One turn or mirror swaps these rows in pairs. Which row does each one swap with?
Q227: [ 13  13  11 -27 -26 -35  11  33 -27   9 -21 -48 -27 -10  -7   5  -1  11
  15]
Q319: [ 23   1  35 -28 -26   3 -19 -16   6 -48   3 -15   6  36  -9 -24  -6  11
  -1]
Q763: [  8 -22 -16 -24 -49 -10 -13  -1  -4  -1   0 -40 -31  43 -18 -18   1   1
  24]
Q506: [  7  -7  15 -38 -18   0 -28  21   6  14  30 -34 -34  32 -14  -6   2  15
  24]
Q680: [ 19   9   9 -61 -20  -6   0  46 -16 -18   7  -6   4  37  -9  -7   3  14
   9]
Q988: [ -8 -14  35 -21 -35   2  -3  17   1 -34   4 -16  11  43 -22 -21   2  30
   2]
Q572: [ -6  14  17 -19 -18   4  13  -1 -28 -13  -6  -9 -18 -12   7 -25   3  12
 -15]
Q68: [ -4 -15  32 -18 -50  -1   8  16   5 -31   7 -21   6  39 -30 -15  -5  37
   3]
Q280: [ -6 -12  38 -20 -32   2 -10   6   4 -41   4 -17   6  42 -19 -25  -2  29
  -5]
Q3: [ -1  -4  36  -8 -43 -14  20  -5 -20 -38 -45 -40 -42  32  -2  -6 -22  -2
  -2]
Q908: [ 19   1  33 -39  -6   5 -25  16   8   9  32 -35 -32  27 -10  -1  -5  15
  18]
Q684: [  0  -5  17 -45   9   7 -15   3 -14 -15 -12 -23 -51  58 -15  -2 -21  20
   2]
Q980: [ 20  29  27 -21 -54   5  -7 -15  20  -5 -22  -8  -6  22  -1   0  10  15
   4]
Q875: [ 10   8  64 -24 -32  -3 -15  -6   2 -14 -43 -40 -35  17 -14  16 -19  21
   8]
Q620: [  1 -10  18 -40 -54 -17  29  39 -11  -5  -7 -39 -38  47 -10  18 -15  25
  19]
Q90: [  6   1  26 -17 -33 -16   7  21  -4   0 -35 -23   9  16 -17  -8  20  47
   9]
Q670: [ 22  12  28 -62 -10  -6   3  42 -11 -24   3 -12  -7  42   6 -11   5  10
   2]
Q474: [ 21   6  27 -67  -5  -5   7  39 -10 -24   4 -18  -4  43   4  -3  -1  10
   3]
Q262: [ 24  23  38 -28 -52   5 -10 -23  12  -5 -18 -13   0  18   5   3   2  18
   7]
Q396: [-29  -6  18 -21 -39  20 -14   0  -5  -6   4 -33 -50  10 -25  -6 -21  19
   9]
Q322: [-30 -14  18 -37  -5  18 -17  -1  -8 -10  -3 -26 -44  26 -19 -11 -24  23
  -8]
Q713: [ 28  11   2 -33 -27 -26  13  30 -28  -2 -17 -39 -36 -10  -4  -1  -4  -8
  17]
Q842: [ -2  -8  27  -9 -48 -19  19  -8 -18 -38 -43 -41 -39  30  -9 -12 -21   3
  -1]
Q184: [ 22  16  10 -30 -21 -29  12  31 -29   1 -14 -42 -29 -10 -10   6   2   0
  18]
Q405: [ -3 -22  17 -27 -33   5 -21   8  -3 -12 -57 -47 -19  15 -18  10  -7  19
  29]
Q330: [ 33  16  11 -36 -22 -25   5  16 -31 -10 -15 -29 -35 -11   4   1  -4 -18
  10]
Q696: [ -2  -7  31  -5 -51 -16  13  -5  -5 -37 -38 -47 -40  36  -9 -13 -21   1
   9]
Q992: [ 12  -8  14 -48 -42 -13  20  23 -18  -4 -14 -46 -57  50  -6  20 -20   5
  22]
Q917: [ 13   1  19 -44 -27 -11  10   9 -17   1 -19 -38 -65  53   8  14 -23  -5
  13]
Q421: [  6 -18  -6  -7 -51 -21   7 -10 -10 -28 -36 -50 -35  35 -17 -19 -11   6
  16]
Q174: [  5  -4  42 -15 -29 -12  18  -2 -14 -44 -47 -41 -38  29   1 -17 -20   6
  -7]
Q199: [-27 -13  16 -25  -8  25 -18   7  -5 -14  -1 -33 -43  15 -19 -22 -19  26
   1]
Q382: [ 17  29  -7 -38 -38 -18  24  17 -28 -19 -10   1 -18  29 -24   2 -11  17
  -3]
Q705: [ -6  25   6 -25 -43  -8  22  -1 -26 -12  -8  -2 -22   1 -11  -7 -14  12
 -22]
Q780: [ 12  -4  13 -35 -16  -7 -33  17   3  12  28 -38 -39  31 -11  -8   5  10
  23]
Q201: [ 13  10  42 -36  -2  -1 -24  17   6  14  23 -41 -32  25 -10   5  -4  13
  15]
Q948: [ 12   2  11 -51 -42 -17  23  26 -12  -3 -14 -46 -54  50  -4  16 -20   2
  17]
Q381: [  8  16  50 -39  -7  -7 -26  19   5  11  18 -39 -32  20 -10   4  -5  19
   9]
Q665: [ 23  25  41 -22 -42   1  -5 -11  13  -5 -23 -11   4  23   7  -4  12  19
   1]
Q820: [  3 -12  39 -17 -32  -1  -1   6   0 -44   1 -20  16  37 -12 -25   1  24
   2]
Q546: [  2 -26   8 -27 -18  12 -20  -3  -5 -15 -53 -40 -17  12  -9   5   1  17
  24]
Q843: [ -2 -20   7 -30 -27   6 -20   2  -1 -11 -56 -45 -18  12 -11  -7   3  20
  26]
Q93: [ 36   6  21 -43 -20  -7 -22 -11 -16 -38  -6 -18 -13  18   7 -17  -8 -24
   0]
Q488: [ 14   8  50 -56  -4  -7  10  39  -8 -33 -12 -17 -22  40  16  -8  -8  12
  -2]
Q85: [  1  22  11 -14 -47  -1  24  -8 -25 -14  -4 -10 -27  -8  -5 -11 -12  16
 -16]
Q535: [ 33  17   8 -35 -21 -27  -1  15 -33 -12  -7 -33 -32  -7   4   2  -1 -16
  16]

Q763 is swapped with Q93
Q572 is swapped with Q396
Q696 is swapped with Q820
Q85 is swapped with Q199
Q322 is swapped with Q705
Q908 is swapped with Q713

